In the data rows, 128 means zero.
Each row belongs to one hidden group. Groups can overlap: rows of different groups may look alike. The first row asked about is in group 0, and each new group gets the next number.
Each row in order, then its group:
[141 115 244 127  83 163  31  39 171 115  91 124  35 134 165  41 140  44
 195 170  59 121 163 178 167  76  69  64 107  96 172  92 161  68 202 153
  87 192  50  70 123  78  78  67 216 189 192  54 132  90 164 134 222  94
 194 133 182 102  49  39 178 155 140  59 159 102  56 164 161  67 113 164
  68  84 105 140 136  14  86 222 190 158  91  83  61 147  34 144  88  80
  67  52 129 172 182  88 123 129 121 236 102 187 189  46  61 114  84 153
 145  78 151  95 161  95 174 204 168 137 214 181 104  75 100 118 163 172
  64  98] 0
[137 227  95 105 186  89 177 136 142 137  79  89 176 127 111 176 127 164
  89 111 177 126  80  72  96 101 158 146 127 111 115 175  64 226 118  96
 160 116 139 157 144 164 139 120 112 103  78 135 112 141  82 112 146 127
  87 148 116 144 173 153 102 147 118 152  89 138 161  97 101 154 126 108
 147 130 141 104 127 107 161 121 118 100 109 142 179  91 124 107 160 160
 131 157 139 136 127 146 178 175 102  57 129  85  70 182 150 184 193 136
 101 235 115 131 105 129  96  96  90 119  59  33 161 142 130  60  95 154
 160 147] 1
[137  88 113 110 109 140 150 107 122 146 187 119 170 109 131 133 233 140
 120 152 185  61  95  95  77 198 158 103  59 187 107 136 104 117 154 130
 133 136 107 144 133 141 121 102 117  89 120 165  81 147 132 181 103 141
 147  78  87  90 132 119 121 107 188 136 115  70 152 111 124 147  71 169
 171 100 191 135 146 118 109 148 110 139 123 144 141  76 141 142 139 116
 146 162 127  99 143 152 158 106 121  85  98 137  67 162 167 182 134 128
  84 100 173 116 135 180 118 144 104 151  79 100 158 165  99 128 106 136
 112  97] 2
[ 88 127  89 102 161 112 165 132 136 125 147  97 161 119 134 162 241 152
  86 133 172 176  84  72  89  84 153 147 123 171 111 169  85  76 109  91
 155 122 136 128 149 162 154 111 106 117  93  42 111 158  91 152 154 111
  94 199 122 125 160 143 131 143  40 165  96 175 149  79 107 162 146 112
 160 121 138 123 129 161 135 117 127 110 118 144 178  97 132 123 167 141
 122 137 129 116 108 132 107 151  87  85 116 100  87 171 148 180 180 126
  92  79 116 138  98 132 103 124  70 122  88  78 142 153 121  93  90 146
 150 136] 2
[ 65  66  66 141 120  91 188 221 102  84 167 119 151 162  44 194  98 177
  65  40 117 157 136 168 196 167 167 233  81 141  89 154 123 134  49  98
 174  61 194 199 101 159 195 225  47 137 100  88 221 161  95  86  81 141
  47  79  70 199 166 212  91 138  32 157 122 164 177 129  83 115 208  39
 155 180 117  83  71 164 205  53 133  89 139 106 178 194 176 108 180 186
 127 153 198 102  43  62 150 137 136 125 212  47 174 153 111  51  82 130
 198  33  86 198  84 116  96  44 109 139 141 166 147  82 218 148 138  65
 207 166] 3
[139  47  92 191 132 183 113 117 122 171  99 172 133 198 187 108 141 118
 152 127  75 187 159  99 117  36 125 117 167 157 186  68 164 152 141 176
 102  96 164  63  91 123  73 117 157  79 188 124 137  94 175 212 140 119
 114 209 146 118 177 142 100  98 156 115 156 144 124 213 159 127 131 154
  67 182 130 184 165  91  96  96  95 120 185 165 127 107 120 187 110  86
 185 124 123 164 167 117  87  70 186  91  92 111 118 136 134 110 149  30
  79 137 104  54 168 100 119 140 141 229  75 130 104 192 163 169 131 126
 101 168] 0
[201 131  92 184  77 168 105 168  92 197 129 188  84  28 157 116 108  44
 177 136 123 106 192 189 160 153  67 141  80 107 178  83 181 110 187 170
  65 121 160 131  54  52  80 147 148 102 154 164 126  54 167 212  95 155
 149  79 147 141  63 135 229  92  68 106 188 161  49 119 181  53 160 165
  84 175 182 172 145 138  69  68 103  22 183 187  84  91 108  95  63 185
 124  97  53 166 121 137  40 163 150 136  94 144 122  68  65  84 150  91
 109 112  53 109 174  57 190 154  84  86  82  86  50 128 140 112 221  59
 107 179] 0
[170 156 149 178 126 180  88  74 145 153 143 171 114 121 187 100  86 118
 173 133  73 123 164  98  48 187 110 121 207 153 175  73 180  88 135 189
  96 186 142  67 108 122  72 110 166  90 195 168 152  93 188  89 203 190
 141 151 163 109 160 124 102 103 109 135 156 128 110 185 164 130 124 124
  67 172 131 166 144 118 108 123 104 152 156 135 106  66  91 202  99  76
 155 112 161 191 167 133 136  80 181 118 123 145 144 122 131  96  99  72
  84 108 116  53 145 101 131 142 141 203 109 188 107 156 152 152 112 154
  89 153] 4
[132 127  81 109 136 106 161 114 174 104 148 126 127 132  60 172 105 125
  92  37 174  59 130 177 127  96 154 160 165  72 109 145 128 125  95 122
 164 228 161 194  96 163 226 223  79 120 106 108 212 143 114  92 140  84
  64 158  79 227 140 184 119 160  84 203 123 141 166 205  58  93 176  63
 149 142   0  58  22 156 193 117 186  87 132  52 153 200 187  66 205 166
  78 153  87 108  27 162 110 133  52 155 235  84 143 132  93 129  48 159
 247  56 117 204  89 109 142  59 105 154 209 208 145  49 191 123 111  76
 196 103] 3
[ 95 168 142  86 173  97 158 103 146 131 150  91 165  38 126 155 113 149
 100 129 167 149  79  87 150 139 153 128  86 165 106 174  80 189 131  83
 159 193 104 137 153 160 146 116 132 134  88 113 113 159  86 149  83  66
 106 183 129 129 148 122 117 157 102 142  81 139 141 103  94 172 110 114
 159  95  92 100 126 208 127 143 127 135  95 123 167 110 110 106 162 149
 105 133 147 147 136 120 155 172  84 101 129 100  99 161 150 169 180 152
 105  97 129 146  95 125 103 106 122 134 107  94 156 143  92  89  93 163
 142 110] 2
[ 92  97  99 115 155  91 181 150 155 114  52  84 151 128  89 186  90 150
  74  91 146 160  99 123  99 124 160 163 174 158 104 174  91 121 115  80
 172 152 146 185 124 162 154 148 108 105  71  90 166 145  84  62  58 148
  75 171  99 155 142 181 128 147 152 176 102 102 155 126  77 139 151  84
 157 131  57  82  87 146 167 116 148  89 123 111 153 138  96 106 168 179
  95 139 159 129  96  51 146 175  86  87 166  58 146 170 120 133 142 133
 130 117 102 160  97 118 102  67 101 124 107 118 152 120 172  95 110 130
 186 130] 1
[132 128 206 150 123 155  44  83 148 141  48 158  65 157 147  53 126  43
 203 164 101  92 183 171 139 122  62  77 135 157 181  86 159 184 206 173
  74 102  57  85 116  71  81 100 207 168 190 145 123  84 165 131 167 159
 188 141 191 108  52  54 151 126 135  55 178 178  60 162 161  65 126 173
  64 128 184 140 144 154  87 170 179 148 114 104  60 136  65 127  85  99
  99  66  72 180 174 175  94 128 132 198 106 187 151  46  61 121 112 124
 163 167 125  81 179  92 196 186 168 116 196 150  79  82 102 125 184 141
  67 113] 0
[105 101 101 104 132  78 165 131 190  50 168  81 125  85  43 162 182 150
  74  54 133 136 107 206 188  65 159 126 136  88 105 156 118 124  98  86
 181 132 149 195 116 169 201 170  76 162 108 207 179 156  93 141 117 179
  82 186  51 164 115 178 138 173  71 199 125 205 148 185  70 111 158  61
 171 149 150  68  24 114 182 152 204  95 134  50 141 193 164  91 177 139
  71 122  69  87  59 160 158 156  92 151 203  68 198 134  80  80  36 164
 187  80 142 193  83 113 100 129  51 117 175 169 152  52 208  98 112 122
 191  75] 3
[162 141 159 160  27 148  70 186  79 142 147 191  39 112 149  77  95  60
 186 143  66  90 201 221 130  88  40 134  84 114 157  89 207  93 156 143
  81 167 106 143  91  46  87 141 156 165 166 154 133  76 169  52  40 103
 170  74 205 130  32  92 198 129 191  41 173  68  42 107 197  68 155 135
 115 154 132 158 133  75  79 103 127  89 118 141  71  78 127  92  27 156
 108  78 142 166 133 141  82 162 172 216  87 185 196  36  57  41  88 139
 170 111 108 119 178  77 170 184 222  76 174 123  55 101 105 128 217 107
  96 156] 0
[ 95  91 147 109  81 139 128 123  93 111 145 149 153 154 134 110 156 154
 134 171 137 125 113 130  88  90 146 131  70  96  92 122 138 117 106 148
 118 192 129  98 153 122 134 115  80 128 137  98  70 157 145 105 158 175
 175  98 100  77 135 101 104  76 109 105 122 165 145 100 145 146  64 171
 166  98 203 151 159 146 107 141  90 190 129 146 104 137 191 176 135 108
 153 163  87  45 122  49 140  79 147 127  94 179 105 135 184 141  99 140
 107 132 174 121 129 190 125 155 158 112 127 176 146 164  80 187 114 115
 100  98] 2
[157 151 137 127  66 150 137 122  95 160  10 150 164 108 138 136 156 155
 142 162 161  92 123 118 122  73 148 168 181 137  90 117 126  89 124 147
 109  68 123 102 139 116 134 138  85  87 115  96  79 144 153  68 118  98
 173 102  99  95 153 111  76  64 131 129 123 113 165  99 141 149  70 178
 166 101 104 143 175 144 108 108  73 194 126 155 127  98 171 174 133 110
 169 195  76  88 118 109 182  67 154 121 110 184  80 146 191 168 111 139
 102 142 157 132 147 198 129 106 176 136 110 165 154 175  73 186 117 102
 104 114] 2
[125 114 206 163 108 167  64 118 123 141 104 158  61 124 150  75 160  53
 190 166  86 138 189 182 124 144  43  97 130 135 190  94 177  93 206 159
  78  88  94 111 122  55 109 111 201 156 176 158 139  72 162 131 150  52
 142 126 151 115  43  75 203 138 145  76 176 132  40 132 188  44 148 151
  71 138 149 155 151 153  74 138 156 104 160 136  79 118  49 119  77 140
  89  52 189 153 152 177 101 161 140 195  97 164 193  49  57  90 161 123
 134 108  93 117 175  85 177 173 106  74 168 155  63  72 117 132 207 137
  79 136] 0
[ 24  75 235  37 111  60  70  81 222   0 144  19  33 129 149  62 109 148
 105 166  63 139  57 157 164  72 134   0  71 154  73 186 114 101  82  43
 204  87   0  77 252 171 143  18 195 255 117 107  90 204  54  83 103 108
 181  77 183  56  75  36 187 255 129  72  60  28 117  90 111 183  91  92
 183   8 118  72  93  67 167 255 229 179   0  33  97 200  80 113  98  25
  23  33 140  85 204  62 241 161 111 240 115 165 228 109 117 129  42 243
 136 130 236  93  54 164  30 210 133  70 238 132 191  75  79  96  87 255
  99  17] 1
[160 154 149 176 153 163  76 142  79 172 127 184  67 100 147  88  97 102
 186 126  72  90 198 115 126 156  87 118 112  49 175  72 175 194 109 195
  68 144 165 109  91  95  94 146 162  99 159 159 149  83 165 136  34  86
 160 173 200 138 123 103  91  94 136  71 170 153 101 154 166  77 176 144
  75 184 189 162 149 102 117  80  94 151 142 156  97 121 121 152  85 101
 159  90 104 185 131 122  70  98 186 148 137 156 145  86 110  94 123  78
 144 147  81 129 175 106 181 151 167 151 159 145  95 128 146 138 155 107
  91 190] 4
[120 100 166  78 117 101 127 101 141  97 104  99 141 118 135 126 107 138
 117 159 145  71  94 113  95 139 145 129 149 145  96 160  94 136 116  98
 151 113  78 103 180 145 147  92 117 152 116 159 106 160 110 134 144 233
 138  75 117 116 137  92  86 141 130 131  85 130 132 104 111 178  94 122
 167  76 164 108 127 218 124 167 132 160  84 106 133 144 119 129 151 118
 104 152  66 108 150 180 146 131  96 153 113 167 120 141 158 150 127 179
 109 184 175 122 104 161 123 137  92  95 155 133 160 135  74 121 100 179
 116  96] 1
[105 165 159 184  90 172  76 146  94 133 127 175  81 161 164  99 147 126
 162 137  43 153 167 104  65 105 102 152 143 193 170  76 189  87 110 171
  99 131 160  90 134 102  65 120 152 120 197 128 152 106 175 169 164  45
 138 127 202 105 156 109 105 114  57  85 152 124 110 169 171 137 142 132
  86 171 133 167 146  78 115 108  88 144 145 150  77  85 100 203  83  61
 152  75 165 175 154 108 120  71 208 146 131 135 162 111 121  59 113  71
 110 141 116  54 151 104 107 138  77 198 143 169 106 147 160 161 130 136
  91 155] 4
[133 113  83 113 130 143 150 119  95 151 119 153 177  98 136 132 170 139
 140 155 171 158 104  90 173  99 147 113  66 178 105 122 121 143 132 148
 115 175 139 126 127 130 141 120  97  87 117 108  84 145 143 118 139 157
 167 100  92  97 144 108 116  83 143 142 120  62 160  90 127 149  61 171
 159 119 144 149 158 189 109 121  97 176 149 180 154 124 195 143 132 116
 181 185  69  99 105  84 123  73 124  97  95 164  62 147 178 179 148 133
  99 171 172 153 142 184 150 133 114 126  80 112 152 178  94 149 103 103
 112 119] 2
[165 127 123 198  90 165  92 248  44 168  96 181 114  34 137  88  89  75
 171 140  77 121 200 176 126 122  54 138 106  68 192  76 180  75 137 163
  64 135 191 125  78  59 100 156 166 128 164  74 137  57 165 145 224 175
 129 105 153 138  63 154 204  84  87  61 215 117  81 108 198  84 158 155
  62 177 115 182 168 122 100  80  86  82 192 195  84 125 132 131  65 176
 187  87 180 112 149 130  36 159 195 142 115 139 165  49  93  37 142  86
 147 101  40 123 206  69 181 143  95  38 131  46  42 123 115 145 207  74
 119 201] 0
[119 155 145  75  81 130  92  95 135  69 106 121  95  97 163  67 126 133
 137 187 103 166  96 130  96 141 165  21 152  70  77 124 120 185 121 122
 127  60  75  90 152 135  97  57 104 175 132 172  31 163 123 148 151 137
 219  81 138  46  94  67 141 130 112  97 118 150 138 131 122 131  79 185
 137  30 123 138 151 168 105 218 136 201  88  81  59 154 141 149 102  55
 117 142 126  30 130 171 105  72 114 162  82 185 150 133 178 172  88 163
 114 136 209 123 117 205 158 200 112 103 167 179 171 157  79 220  97 108
  75  46] 2
[158 121 163 184 103 184  77 139 111 182 106 165  87 114 142  82 129  43
 178 158 114 145 192 175 187 168  45 123  92 116 204  91 159 153 211 166
  68 123 115 123  93  47 104 130 174 129 184 116 136  58 180 136  89 133
 158 125 147 138  61 101 192 100 133  86 189 202  57 131 181  41 167 164
  62 162 128 170 150 200  77 119 134  96 172 147  96 123  58 124 100 158
 114  72 116 172 132 117  33 158 133 154 102 152 122  54  57  95 170  95
 123 117  84  84 197  80 215 157  80 101 158 109  51  80 103 110 212  90
  87 174] 0
[ 88 128 102 121 193  82 182 215  73 126 175 117 178 131  95 190  86 189
  75 105 139  84 104  67 194 132 150 186 221  42 100 181  90 204  42  91
 164 135 165 152 177 145 141 156 108 119  89 165 139 159  78 176  99  75
  74  85 160 174 192 170 112 140 201 140  83 225 170  64 118 178 168  89
 154 147 170 119 134 129 175  70  77  80 118 182 212 112 154 124 162 177
 138 136  99 121 122  51 162 157 135  74 143  86  85 173 161 131 182 122
  99  48  86 163  86 124  84  77  87 110  86  50 138 158 132 100 101 134
 171 187] 1
[116 155 113  84 210  69 156 107 166 117 140  65 165 146 105 160 144 156
 108 127 139 202  80  88 126 190 145 116 154 128 100 185  69 106 110  66
 163 171  96 136 188 170 161 106 133 169  62  98 131 163  71 124  89 142
 102 157 122 138 140 120 113 185 164 171  58  88 143  74  94 179 125  83
 163  92 114  90 115 137 163 148 156 105  79 122 181 127 113  75 165 132
 102 121 140 158 169 162 138 180  84 118 124 111 133 162 146 171 159 165
 125  43 132 161  86 132  79 127 147 103 120  86 154 116 111  58  99 185
 157 106] 1
[103  97 115  88 202  87 160 120 142 141  94  96 175 147  97 169  78 145
 100 102 161 129 101  86 126 157 161 126 117  97  98 177  56  88 116  88
 159  89 105 152 135 167 128 131 132 131  91  80 136 156  80 174 127  89
 109 158 162 168 163 132  85 162 140 137  94  82 160  94  83 139 159  90
 117 119 155  83 110 154 170 145 135 122  84 122 189 132  92  88 177 165
 112 150 137 157 113 155 165 178  74  86 148 105  70 165 148 181 183 159
 132 177 123 156  89 136 115  73  99 125 120 102 156 116 136  92  99 140
 161 158] 3
[223 179 141 203 127 187 112 129 118 196  92 168 139  82 146 119 108  68
 172 147 133  34 179 155 179 100  67 163 152 157 208  82 163  88 205 171
  65  92 178 131  66  76 112 129 173  82 169 111 153  38 184 176 114 105
 116  65 118 129 100 148 184  91  76 133 193 156  63 160 176  98 127 165
  74 183 110 176 165  81  68  87  95  72 206 185  99  76 105 141  94 174
 164 112  85 196 164 111  86 159 159 105  99 111 142  90  96 115 189  61
  98 160  73  94 203  69 195 144 153 112  91  79  49 144 112 123 187 111
 115 188] 4
[ 97 154 121 101 175  82 168 111 144 123 217  87 155 142 100 181 117 150
  91 103 170  76 106 109  91 144 152 164 115 173 102 173  75 103 123  91
 167 136 122 173 148 157 161 144 110 146  86 107 146 147  87 199 110 138
  93 147 122 168 159 149 100 168 186 153  93 110 147 108  88 135 159  92
 136 132 111  97 109  71 172 125 152 127 102 102 181 143 111  75 169 158
 109 152 161 140 122 209 176 168  84 108 148  88 120 157 133 140 157 156
 139 141 121 165  81 125  91  75 117 110 114 114 146 121 145  74 104 159
 163 122] 1
[145 131  37 134 172  77 186 160 156 117 192 117 158 159  33 186 234 157
  71  34 170 139 119 156 156 230 185 144 139 171 105 150  87 181 107 107
 162 113 167 200  56 179 160 208  57  99  76 116 177 157 101 180 186 142
  70 157  89 198 143 204 102 136 194 177 139 169 177 145  67  83 174  86
 130 168 117  68  65 130 195  85 152  94 136  90 162 222 182  73 176 171
 118 161 139 116  35 196 174 141 102  90 216  47 128 161 105 120  90 127
 209 176 107 194 112 116  96  55 127 138 111 128 168  85 222 121 128  63
 202 152] 3
[135  50 130 115  85 146 141  88 110 123  67 140 148 116 161 123 104 142
 133 172 151 157 102 118 111 113 140  92 100 113 106 119 135  84 132 136
 122 132 141 100 137 124 119  85 126  98 112 153  65 142 134  87 172 159
 159 118  97  55 111 118 148  96 127 133 124  63 143 125 142 159  48 170
 175 108 128 167 168 112  97 140  94 160 141 152  94  79 155 156  97 104
 157 159 189  70 149 103 129  79 135 105  86 144 117 152 177 166 122 129
  91 143 174 120 134 182 116 154  77 107  86 148 142 195 111 175 120 124
 102  78] 2
[117 126 116 106 112 125 136 138  90 130 133 138 172 164 144 121 108 144
 117 158 159 165 117 103 143 163 153 141 175 102  93 134 122 189 105 145
 131  73 123  96 162 139 116 121  97 122 131 138  81 149 131 141 152 104
 168 181 121 105 151 107  95  88 141 139 114 119 155  89 122 154  86 171
 160  92 143 135 152 106 119 142  95 159 113 140 138 155 137 165 151 116
 166 182 129  91 124 114 125  94 122 114 114 167  60 148 178 151 140 143
 100 105 171 123 114 177 140 130 117 118 117 130 154 142  93 148 106 121
 112 130] 1
[ 70  60 123 102 159  81 150 155 136 122 113  93 125  91  78 165 113 174
  95  96 133 134 111  97 100 142 158 170 188 119  92 165  88 104  77  91
 168 160 130 160 154 162 167 162 105 149  83 140 162 163  78  76 142 179
 106 177 138 176 167 146  70 152 155 141  79 135 169  89  85 162 175  77
 143 127 152  81 109 128 186  98 140 141  81  91 178 175 134 107 171 149
 116 137 142 148  92 142 138 146 107 132 171 114 108 145 130 132 106 154
 167 149 125 182  85 135 110  78 188 122 161 113 154  84 148  97 100 128
 166 150] 1
[192 210  80 128 156 123 170 128 196 107 142 101 125 135  67 187 157 128
  79  28 177 174 116 192 128 135 149 129  79 132 118 130 125 128 134 115
 170 188 159 221  89 170 204 219  86 101 103 107 206 132 113 133 136  74
  48 149  47 203 123 219 161 161 147 217 140 145 163 210  71 101 154  73
 153 150  63  59  26  89 191 119 183  71 139  56 109 167 173  42 175 168
  89 155  69  79  50 136 108 144  66 117 233  73 153 148  92 123  54 136
 231 119 111 178  91  89 116  65 152 166 155 169 147  62 213 146 126  60
 204  70] 3
[ 89 111 142  77 168  92 141  84 180 116 132  71 137 200 125 139 126 142
  93 144 167 130  64  84 151 179 159 128 142 100 103 184  84  64 131  67
 163  87  73 119 181 159 176  88 139 158  92  86 121 158  87 113 130  74
 109  99 142 145 145 106 106 179 174 156  58 131 137 104  96 171 127 102
 169  79  66  91 114 141 142 155 172 131  80  98 175 102  75 107 166 126
  81 122  93 160 154 183 148 159  73 143 115 124 109 158 140 193 167 174
  90 137 150 139  88 136  90 128 186 121 128  97 155 112 102  54  87 188
 147  96] 1
[102 169 134 116  69 138 139 183  63 104 161 138 126  41 140 129  91 177
 131 162 105 156 113 109 157 136 133 116 138 127  86 123 149 137  72 138
 128 100 140 116 171 120 107 121  94 136 127 207  84 162 134  74  92 176
 152 179 115  80 134 120 144  88 142  97 130 108 150  69 158 172  87 138
 162 121 161 162 163 124 134 115  75 190 137 157 101  87 183 177 106 115
 167 162  81  68 127 110 140  64 172 123 101 166 131 145 179  99 133 130
 108 128 154 135 117 203 121 149 130  97 116 163 133 171 109 211 116 110
 104 106] 2
[ 88  93 142  79 200  71 146 134 160  78 204  68 130 163 134 132 175 167
  87 129 128 139  83  96 157 105 154 132 196  94 101 190  93 168  74  64
 176 126 107 126 187 169 158 102 134 188  89 235 119 166  62 102 131 119
 105 123 160 140 133 118 128 192 148 138  63 103 134  98  97 176 142  89
 153  74 139  94 105  68 159 160 158 122  83  96 169 114 113 109 148 120
  88 105 117 112 160 114 131 179  87 148 135 108 144 152 144 166 139 173
 130 157 126 147  77 122  90 141  89  91 149  94 154 127 109  87  93 198
 156 106] 1
[161 195 130 179 128 180 107 147  89 140 133 159 120 152 182 104 100 145
 155 134  50 145 165 107 107 146 113 121 148 168 173  68 205 179 106 172
 103 139 174  80 116 119  69 110 166 101 176 142 152  94 166 114  90 144
 118 196 155 113 179 156 124 108  86 105 156 141 118 190 169 159 134 130
  95 188 106 180 150 178 102 113  85 138 176 153  87 104 128 199  95  74
 204 112 128 128 178 143 108  78 211  95 114 124 138 127 144  76 139  50
 103 138 107  61 144 102 109 134 159 197 102 155 100 177 146 177 117 140
 111 173] 4
[196 152 114 136 102 154 121  75 110 170 123 156 172 124 167 103 143 130
 150 155 163 173 128 110 127  77 147 148 135 156 137  94 121 161 162 171
  98 105 129  90  97 126 114 117 114  87 153 180  69 116 170  94  95 106
 163  90  84  92 163 116  89  70 173 139 145 112 143 133 138 147  53 186
 130 110 108 163 172 104 102 143  98 183 145 148 119 125 188 155 130 111
 193 199 122 105 146 130 143  74 142 102  98 157  52 143 166 154 123 120
 110 177 184  85 163 177 157 134 130 152  95 103 141 181  81 150 107 129
 101 129] 2
[ 99 134  84 112 134  77 175  98 198  84 171  98 133 174  48 173 157 150
  85  53 171 136 110 181 184 123 176 134 112 146 105 155  93 112 124  87
 179  87 123 202  94 184 195 175 101 135  77 119 185 161 103 107 128 168
  82 119  57 174 125 172  99 171 155 188 121  99 162 168  67 113 140  78
 149 117  78  64  58 115 177 119 205  95 129  80 159 221 186  55 163 147
  81 139 196 148  64  93 165 145  81 146 196  59 168 146  86 127  85 164
 196 133 128 184 122 125  92  84 178 170 144 137 158  82 195  86 122 110
 196 107] 3
[139 170 108 124  98 152 157 127  81 153 135 162 181 163 145 145 133 155
 124 155 168 159 116 101  44 191 140 138  62 156 109 122 126 136 139 150
 119 147 154 114 130 111 131 127  74  75 130  97  81 144 150 184 114 125
 143  80  70  79 150 142 107  69 126 131 134  72 157 102 147 150  53 164
 159 132  59 162 169 158  99 112  59 167 169 181 126  99 168 172 125 135
 184 192 229  76 131 165 137  79 155  80  93 155  87 155 191 157 148 113
  78 130 163 128 149 202 134 124 144 134  71 126 143 181  95 174 118 103
 112 102] 2
[192  80 122 198 123 174 111 180  64 199 131 184 124 180 133 109  39  62
 166 137 115 183 186 164 186 116  58 170 167 202 194  91 163 100 191 180
  56 161 176 143  66  52  75 148 156 107 180 109 140  44 180  83 138  86
 128 101 140 147  81 152 206  86 131 107 201 119  53 124 185  68 186 166
  64 174 177 181 170 133  71  83  95  71 208 197 123 100  92 110  92 191
 162  95 162 163 137 123  75 172 158 112 116 130 128  66  83  91 188  66
 122 123  48 111 197  76 213 136  99  91 114  86  38 143 114 130 224  66
 120 203] 0
[128 126 134 171 130 177  88 109 170 140 148 149 100 168 201  81 115 114
 175 140  85  95 151 106 142 160 111  69 138  79 182  68 186 141 156 176
 112 154 139  82 107 130  80  91 183 112 187 175 144  98 172  93 154 137
 137 138 165  87 149 121 110 127 152 116 150 147 112 213 155 145 127 142
  80 147 127 169 149 117  95 141 133 160 154 129 108 100 136 181  79  41
 170  88 150 182 190 189 120  84 179 122 104 132 152 123 119 119 138  68
 119 153 147  52 148 100 103 171 189 245 105 139 103 170 151 151 111 157
  86 128] 4
[173 100 129 136 109 175 118  88 126 153 136 145 147 146 159 127 123 137
 148 146 130  21 134 106  44  96 135 122  95  48 122 108 138 105 139 152
 109  56 113  99 123 118 100 125 102  82 124  91 100 123 163 139 139 175
 158  97 108 109 149 122  79  86  88 133 141 170 139 140 141 123  96 175
 101 130 120 153 164 104  93 136  94 160 139 143 103 111 112 171 106 104
 144 168 140 118 116 119 154  75 154 108  98 160 103 143 172 160 115 118
  83 193 144 107 143 157 148 126 111 152 105 202 141 158  98 187 118 128
 102 119] 2
[ 77 184 133  73 165  65 139 115 157  73 106  74 110 180 101 147 103 154
  83 115 138 119  97 104  90 108 150 145 112 159  94 177  84 129  93  81
 168 118 108 147 185 160 137 120 136 171  93 100 127 168  65 145 125 154
 111  93 148 148 133 115 116 177  84 138  80 102 156  99  90 157 159  90
 156  91 166  83  94 159 173 153 168 127  71  91 166 184 120  92 151 123
  79 110 125 139 112  57 146 165  97 137 151  98 124 148 126 130 130 173
 139 141 141 154  71 114  70 107 223 115 146 124 169  88 155  65  94 172
 156 100] 1
